In the data rows, zero lies at 4.5, halfway between 4 and 5.
Here are some numbered points:
[6 7 5 6 7 8 8 7 6 5 4 4 4 4 4 4 4 4 3 4 3 3 3 2 2 2 2 2 3 3 4 4] 0
[8 7 8 6 5 5 4 3 4 3 4 6 8 8 7 6 5 3 4 3 3 3 2 3 2 2 2 3 4 3 4 4] 1
[4 3 3 2 2 3 3 2 3 3 3 3 3 4 4 3 4 5 5 5 7 7 8 9 9 9 8 8 7 6 5 5] 2
[4 4 3 4 5 6 5 5 5 4 4 4 4 4 4 5 5 5 5 4 3 3 3 3 3 4 4 5 5 5 4 4] 3
[3 3 2 3 2 2 3 3 2 3 4 4 5 6 5 5 4 4 4 5 6 6 5 5 6 5 4 4 3 3 3 4] 4
[5 6 8 8 8 7 6 5 4 4 4 4 4 4 4 3 3 4 4 3 5 7 7 6 3 3 3 2 3 3 4 4] 5
[3 3 2 2 1 2 3 2 3 2 3 3 4 4 5 6 6 7 6 6 6 6 6 6 6 6 5 5 4 4 4 4] 6
[6 7 6 6 7 8 8 7 6 5 4 4 4 4 4 4 4 4 4 4 3 3 3 2 2 2 2 2 3 3 4 4] 7
[4 4 4 4 5 5 6 5 5 5 4 3 4 4 4 5 5 6 5 4 3 3 3 3 3 4 4 5 5 5 5 4] 8
[3 3 3 3 2 2 3 2 3 3 3 3 3 4 4 4 4 4 4 4 5 6 8 9 9 8 7 7 7 8 7 7] 9
[5 4 2 3 1 3 3 1 3 3 4 2 3 3 5 4 4 6 8 8 9 9 9 8 7 4 3 4 3 5 5 4] 10
[5 5 6 5 6 5 5 4 4 3 3 4 4 4 4 4 4 3 3 4 3 4 4 5 5 4 4 5 5 6 5 5] 11
[6 6 6 6 7 8 8 7 6 5 4 3 4 3 3 3 4 4 4 3 3 3 2 2 2 3 2 3 2 3 4 4] 12
[4 3 2 3 2 3 2 3 3 4 4 5 6 6 6 6 5 4 4 4 4 4 4 5 6 7 8 8 8 7 6 5] 13
[5 6 6 6 6 6 6 7 7 7 7 6 5 5 4 4 4 4 3 4 3 3 2 2 2 4 5 5 4 4 3 4] 14
[6 5 6 6 5 5 4 4 3 3 3 3 4 4 4 4 4 4 4 3 3 3 4 4 5 4 5 5 6 5 6 5] 15
[6 5 5 6 4 6 7 9 7 6 5 4 4 3 4 4 4 3 4 3 3 3 3 3 3 2 2 3 2 3 3 4] 16
[8 8 7 8 6 5 5 6 6 8 8 5 5 5 5 5 4 5 2 4 4 3 3 3 1 3 1 2 2 3 5 4] 17
[6 7 9 9 9 9 8 5 4 3 3 3 4 4 4 4 4 4 3 3 3 3 3 2 2 2 2 2 3 3 4 4] 18
[6 7 7 7 6 5 4 4 3 4 3 3 4 4 5 5 7 9 7 6 5 4 3 3 2 3 2 2 3 3 4 4] 19
[3 3 3 2 3 2 2 3 3 3 3 4 4 4 4 4 4 4 5 5 6 6 9 9 9 8 7 7 7 7 8 7] 20
[6 7 7 7 8 9 8 7 5 4 4 3 4 4 4 4 4 4 4 3 3 3 3 2 2 2 2 2 2 3 4 4] 21
[3 3 3 3 4 6 7 6 7 7 7 8 8 8 7 6 5 4 4 3 3 3 3 2 2 2 3 5 5 4 4 4] 22
[3 3 5 1 3 2 3 3 4 4 4 4 5 4 4 4 5 7 8 8 9 9 9 7 8 4 4 3 4 5 6 5] 23
[5 6 5 6 6 5 4 4 3 3 3 4 4 3 4 4 4 3 3 3 3 4 5 4 5 5 5 5 5 6 5 5] 24
[4 4 4 4 5 5 5 5 5 5 4 4 4 4 4 4 4 4 3 3 3 3 3 4 5 7 7 7 6 6 5 5] 25
[3 3 3 3 2 3 3 4 4 5 6 6 6 5 5 4 4 4 3 3 3 4 4 5 5 7 8 8 8 7 5 5] 26
[5 6 7 6 6 6 6 7 8 7 7 6 5 5 4 4 4 4 4 3 3 3 2 3 3 3 5 5 5 4 4 4] 27
[5 6 7 6 6 5 7 7 7 7 7 5 5 5 4 4 4 3 4 4 3 3 2 2 2 3 5 5 5 3 4 4] 28
[4 6 7 7 6 6 7 7 7 7 6 5 5 4 4 4 4 4 3 3 3 3 3 2 2 3 5 5 4 3 4 4] 29
[3 3 2 2 2 3 3 5 6 6 6 7 6 6 4 4 4 4 3 3 4 3 2 3 4 4 4 4 4 4 4 4] 30
Which three points above are nearest to each new point, looking only along the 2 directions in which the numbered points spread most? Their numbers follow each, nearest first.
[4 3 2 1 1 3 4 2 3 4 3 4 5 5 4 5 4 6 8 8 9 9 9 8 5 5 4 3 4 5 4 5] 23 10 6
[3 3 3 2 3 2 3 5 5 6 5 7 6 5 5 4 4 3 3 3 3 3 3 3 3 4 4 4 4 3 3 4] 30 25 3
[4 3 3 2 2 4 2 3 3 4 5 4 3 3 4 3 6 5 6 8 9 9 9 9 6 5 4 3 3 6 4 4] 23 10 6
[3 3 3 3 3 3 3 4 5 6 6 6 6 5 5 4 4 4 4 3 4 3 4 4 5 7 8 9 8 7 5 5] 26 13 25
[3 2 3 2 2 2 2 1 1 2 2 3 4 3 5 4 4 5 6 9 9 9 9 7 7 5 3 2 4 6 5 5] 10 23 6
[4 3 2 2 2 2 2 3 3 4 5 6 6 6 6 5 4 4 4 3 4 4 4 5 6 7 8 8 8 7 6 5] 13 26 25
[4 3 2 3 2 2 2 3 4 5 5 5 6 6 7 6 5 4 3 3 3 3 3 4 4 4 4 4 3 4 3 4] 25 30 3
[8 8 7 7 6 5 4 3 3 5 6 9 8 7 5 4 4 3 4 3 3 2 3 2 2 2 2 3 3 3 3 4] 16 1 29
[4 3 3 3 5 6 7 7 6 5 4 4 4 4 4 4 5 5 6 7 7 6 6 6 6 7 6 6 5 5 5 4] 4 24 15
[4 3 3 4 5 5 6 5 5 5 4 4 4 4 4 4 4 4 4 3 3 3 3 4 6 7 7 7 6 6 5 5] 25 30 3
[6 7 8 8 9 9 9 6 4 3 3 3 4 4 4 4 4 4 4 3 3 3 3 2 2 2 2 2 3 3 4 4] 18 21 7
[3 3 2 2 2 2 2 3 3 3 3 4 5 6 7 8 9 8 8 7 7 6 6 5 4 4 5 6 7 7 7 6] 6 4 9
[3 3 2 2 2 3 4 5 6 6 6 6 5 7 5 4 3 4 4 3 3 3 2 3 4 4 3 4 4 4 3 5] 30 25 3
[3 3 3 2 3 2 3 4 5 5 6 6 6 5 5 4 4 3 4 3 3 3 3 3 4 4 4 3 3 4 4 4] 25 30 3
[3 2 2 3 3 2 2 2 2 3 3 4 3 4 4 4 4 6 7 7 9 9 9 8 6 4 4 3 4 5 4 5] 23 10 6
[3 3 3 3 3 3 3 4 5 5 6 6 7 6 6 5 5 4 4 3 3 3 4 4 3 4 4 4 3 3 4 4] 25 30 3
[4 3 2 3 3 3 5 6 7 8 8 7 8 9 8 7 6 5 4 4 3 3 2 3 2 2 2 4 5 5 4 4] 22 30 27
[4 3 2 2 2 2 2 3 3 3 2 4 3 5 4 4 4 6 7 8 9 9 8 7 5 4 2 4 4 4 4 4] 23 10 6
[3 3 2 3 2 2 2 2 2 3 3 4 4 6 7 8 8 8 8 8 7 7 6 5 4 4 5 6 7 7 7 7] 6 2 9
[3 3 2 2 2 2 3 3 3 3 4 6 5 5 4 5 5 6 5 5 4 4 4 4 5 5 4 4 3 3 4 4] 4 24 15
[3 3 4 1 1 3 2 3 4 1 3 2 3 2 3 5 5 6 8 9 9 9 9 8 6 4 4 3 5 4 4 4] 10 23 6
[4 5 6 6 5 4 4 4 6 7 8 8 8 7 6 5 5 4 3 4 3 3 3 3 5 6 5 4 3 3 3 4] 22 30 3
[3 3 2 2 3 2 2 3 3 2 3 4 4 4 5 6 7 6 5 5 5 5 6 7 6 7 5 4 4 3 3 4] 6 4 23
[8 9 7 7 5 4 6 6 7 6 6 5 5 4 4 4 4 4 3 3 2 3 2 1 2 2 3 3 1 4 6 4] 17 16 0
[4 3 3 3 4 5 5 5 5 5 5 4 4 4 4 4 4 4 3 3 3 3 3 4 5 7 7 7 6 6 5 5] 25 30 26
[3 2 2 2 3 2 2 2 3 3 4 5 5 6 5 4 4 5 5 6 6 5 5 5 5 5 4 4 4 3 4 4] 4 6 24
[4 3 3 2 2 3 3 4 6 7 7 7 6 5 5 4 4 4 4 3 3 3 3 3 3 4 4 5 4 4 4 4] 30 25 3
[3 3 2 2 2 2 2 2 3 3 3 4 4 6 6 7 8 9 9 8 7 6 6 5 4 4 5 5 7 7 7 6] 6 4 2
[4 6 7 7 7 7 7 7 7 6 5 4 4 4 4 4 4 4 3 3 3 3 3 4 5 6 5 4 3 3 4 4] 1 16 29
[9 7 8 7 6 5 6 6 6 7 7 6 4 3 4 4 4 4 3 4 2 4 2 3 4 3 3 3 3 3 3 4] 16 17 0
[6 6 6 6 6 6 6 6 8 7 6 5 3 4 3 4 4 5 4 4 2 2 2 2 3 2 1 2 3 3 3 2] 17 0 16
[4 3 3 4 5 6 7 6 5 4 4 4 4 4 4 4 5 6 7 7 7 6 6 6 7 7 6 6 5 5 4 4] 4 6 24
[3 2 3 2 2 3 2 3 3 3 4 3 4 4 5 5 4 5 7 9 9 9 9 7 5 4 4 4 5 5 4 4] 23 10 6
[3 3 3 3 3 4 4 5 5 5 5 5 5 4 4 4 4 4 4 4 3 3 3 4 5 7 8 8 7 6 5 5] 26 25 30
[6 7 8 9 9 9 8 6 4 3 3 3 4 4 4 4 4 4 4 3 3 3 3 2 2 2 2 2 3 3 3 4] 18 21 7
